One turn moves every row onto another: examples first, then more rows asked:
Q_418: [-.04, .14, .31, -.06, -.03, .30, -.12, .12, .14, -.10, .11, -.10]
Q_790: [.12, .14, .13, .16, .05, .21, -.04, .05, .21, .22, -.08, -.03]
Q_482: [.24, .13, .02, .02, -.13, .14, -.02, .17, .02, .00, .26, -.03]
Q_123: [-.05, .25, .12, .02, .01, -.02, .10, -.28, .36, .05, -.07, .10]
Q_529: [.28, .11, .05, .05, -.12, .25, .09, .12, -.01, .06, .19, .01]
Q_305: [-.15, -.04, .14, .10, .18, .03, -.25, .03, .02, .14, -.04, .19]
Q_477: [-.07, .15, .31, -.08, -.08, .32, -.10, .06, .22, -.12, .14, -.07]
Q_660: [.12, .20, .14, .08, .00, .29, .03, .13, .16, .17, -.13, .02]
Q_757: [.07, .30, .11, .14, .08, .27, .00, .02, .09, .13, -.22, .05]
Q_120: [-.30, -.03, .26, .07, -.22, -.01, .05, -.10, .11, -.35, -.07, .13]
Q_750: [.13, .23, .14, .09, .11, .29, -.03, .00, .18, .12, -.11, -.03]
Q_182: [.19, .15, .05, .06, -.17, .20, .11, .14, -.14, .01, .19, .09]
Q_122: [-.14, .12, .17, -.22, -.02, -.12, -.02, -.13, .03, -.16, .23, -.08]
Q_58: [-.17, .07, -.06, .09, .06, -.16, .04, -.17, .03, .00, -.31, .23]
Q_981: [.11, .19, -.19, .03, .03, -.01, -.17, .08, .06, -.10, .11, .30]
Q_174: [-.06, .02, -.15, .00, -.18, -.19, .13, -.10, -.12, -.24, -.01, .23]
Q_500: [-.13, .00, .05, .25, -.01, -.18, .03, -.10, .06, -.03, -.33, .05]
Q_283: [-.36, -.05, .20, -.08, -.11, -.02, .03, -.16, -.01, -.24, -.06, .21]
Q_419: [-.22, -.03, .02, .16, -.06, -.21, .01, -.13, .04, .01, -.29, .17]
Q_829: [.15, .22, .10, .13, .05, .26, -.07, .08, .22, .16, -.11, -.05]
Q_818: [-.17, -.04, -.03, .14, -.02, -.18, .01, -.21, -.01, -.10, -.30, .10]
Q_387: [-.33, .00, .16, -.03, -.23, -.08, .03, -.15, .09, -.28, -.08, .24]
Q_417: [.04, .07, -.12, .13, -.24, -.21, .09, -.01, -.04, -.29, .02, .13]
Q_768: [-.03, .01, -.13, .02, -.22, -.17, .15, -.10, -.09, -.19, .03, .31]
Q_572: [-.03, -.01, -.16, .10, -.24, -.15, .10, -.14, -.04, -.27, -.04, .22]
Q_908: [.10, .00, .08, .05, -.17, -.15, .19, -.11, .03, .20, .19, .09]
Q_864: [-.15, -.01, -.02, .11, .01, -.17, .08, -.18, -.03, -.01, -.30, .20]
Q_162: [-.29, -.11, .13, .03, -.23, -.04, .05, -.20, .02, -.28, -.10, .17]
Q_314: [-.03, .11, .30, -.10, .00, .33, -.06, .09, .06, -.10, .15, -.10]
Q_926: [.20, .12, .09, -.01, -.14, .21, .04, .24, -.03, .04, .16, -.01]
Q_114: [.23, .11, .07, .06, -.19, .21, .01, .19, .03, .03, .21, -.01]
Q_860: [-.32, -.03, .17, -.04, -.17, -.03, .09, -.19, .05, -.28, -.11, .24]
Q_694: [-.14, -.04, .20, .02, -.16, .22, -.07, .03, .17, -.14, .18, .39]
Q_467: [-.05, .05, -.15, .04, -.20, -.26, .07, -.05, -.07, -.21, -.03, .22]
Q_745: [-.13, .19, .32, -.11, -.04, .33, -.05, .06, -.03, -.17, .07, -.02]
Q_285: [-.03, .21, .27, -.13, -.05, .34, -.05, .17, .10, -.10, .06, -.07]

Q_572 turns into Q_660
Q_314 turns into Q_467
And these:
Q_829 turns into Q_860
Q_768 turns into Q_790
Q_694 turns into Q_908
Q_745 turns into Q_417

